0: (-0.8, 0.5, 0.7, -0.9, -1.5, 0.2, -0.8, -0.1)
1: (-0.7, 1.4, -0.8, -0.5, 0.0, -1.8, -0.5, 1.4)
2: (0.1, 0.2, -0.3, 0.6, 0.9, -0.6, 0.2, 0.8)
3: (-0.4, 0.9, -0.7, -1.8, -1.8, -0.9, -1.1, -0.5)
4: (0.3, 0.2, 0.1, -1.8, -1.5, 1.0, -0.8, -1.7)
5: (1.2, -1.7, 0.4, 1.0, 1.2, 1.0, 0.9, -1.1)
6: (-0.7, 1.4, -0.8, 0.1, 0.6, -1.7, -0.3, 2.0)
7: (-0.9, -0.1, 1.6, -0.6, -1.9, 1.5, -0.7, -0.6)
8: (-1.0, 0.0, 1.7, -0.6, -1.9, 1.4, -0.6, -0.5)
9: (-0.7, 1.3, -0.7, 0.4, 0.8, -1.6, -0.2, 2.0)
10: (-0.8, -0.1, 1.4, -0.8, -2.0, 1.3, -0.7, -0.9)
11: (1.3, -1.7, 0.4, 0.9, 1.2, 1.1, 0.9, -1.1)
12: (-0.5, 1.5, -0.9, -1.4, -1.0, -1.7, -0.9, 0.6)
13: (0.2, 0.6, -0.3, -0.1, -0.1, -0.7, -0.1, 0.2)
14: (0.5, 0.1, -1.4, 0.2, -1.2, 2.0, 1.1, -1.1)
15: (-0.5, 1.1, -0.7, -2.0, -1.6, -1.0, -0.8, -0.5)
16: (1.3, -1.7, 0.3, 1.0, 1.2, 1.1, 0.9, -1.1)
17: (0.9, -0.9, 0.3, -0.1, 0.3, 1.1, 0.2, -1.3)
18: (-0.2, 0.6, -0.6, -1.8, -1.8, -0.6, -1.0, -1.0)
19: (0.0, -0.2, -0.2, -1.9, -1.7, 0.3, -0.4, -1.9)
20: (0.0, 0.6, -1.0, -1.0, -1.5, 0.2, -0.2, -0.8)
21: (-0.8, 0.5, 0.5, -1.0, -1.6, 0.1, -0.7, -0.3)
22: (1.3, -1.7, 0.4, 0.9, 1.2, 1.1, 0.9, -1.1)
23: (1.1, -1.3, 0.2, -0.1, 0.2, 0.9, 0.3, -1.3)
24: (0.3, -0.2, -0.4, -0.8, -0.7, -0.1, -0.1, -0.9)
25: (-0.5, 1.4, -0.9, -1.7, -1.4, -1.4, -0.9, 0.1)

(0.5, -0.5, -0.1, 0.6, 0.9, 0.0, 0.4, 0.1) 2 13
(0.5, -0.5, -0.1, 0.6, 0.9, 0.0, 0.4, 0.0) 2 13
(0.1, 0.3, -0.5, -0.1, 0.2, -0.7, -0.1, 0.3) 13 2
(0.0, 0.1, -0.3, 0.6, 0.9, -0.6, 0.2, 0.8) 2 13
(-0.9, 1.4, -1.0, -1.4, -1.0, -1.6, -0.7, 0.6) 12 25
(0.5, 0.1, -1.4, 0.4, -1.1, 2.0, 1.2, -1.1) 14 20
(0.1, 0.2, 0.4, -1.7, -1.2, 1.3, -1.1, -1.7) 4 19
(-0.2, 0.4, -0.5, -2.0, -1.7, -0.5, -0.7, -1.4) 18 19
(0.2, 0.4, -0.2, 0.6, 0.7, -0.6, 0.1, 0.7) 2 13
(-0.1, -0.7, 1.0, 0.0, -0.7, 1.3, -0.1, -0.9) 17 7
(0.1, -0.1, 0.0, -1.5, -2.3, 0.2, -0.5, -1.7) 19 4
(-0.8, 1.6, -1.0, -0.6, -0.2, -1.9, -0.6, 1.4) 1 6
(-0.6, 1.1, -0.9, -1.8, -1.3, -1.5, -0.8, 0.0) 25 15
(0.3, 0.3, -1.0, -0.6, -1.4, 1.0, 0.4, -1.0) 20 14
(-0.8, -0.1, 1.3, -1.0, -2.0, 1.2, -0.7, -0.9) 10 7
(-0.6, -0.2, 1.1, -1.1, -2.0, 1.2, -0.7, -1.2) 10 7
(0.1, 0.2, -0.3, 0.7, 0.9, -0.6, 0.2, 0.8) 2 13
(0.6, -0.4, 0.4, -0.7, -0.3, 1.1, -0.2, -1.5) 17 23
(0.5, 0.0, -1.4, 0.3, -1.1, 2.1, 1.1, -1.1) 14 17
(-0.8, 1.3, -0.9, -0.7, -0.3, -1.7, -0.6, 1.2) 1 12
(0.1, 0.2, 0.5, -1.7, -1.3, 1.3, -1.2, -1.6) 4 19
(-0.7, -0.2, 1.3, -0.9, -2.0, 1.3, -0.6, -1.0) 10 7
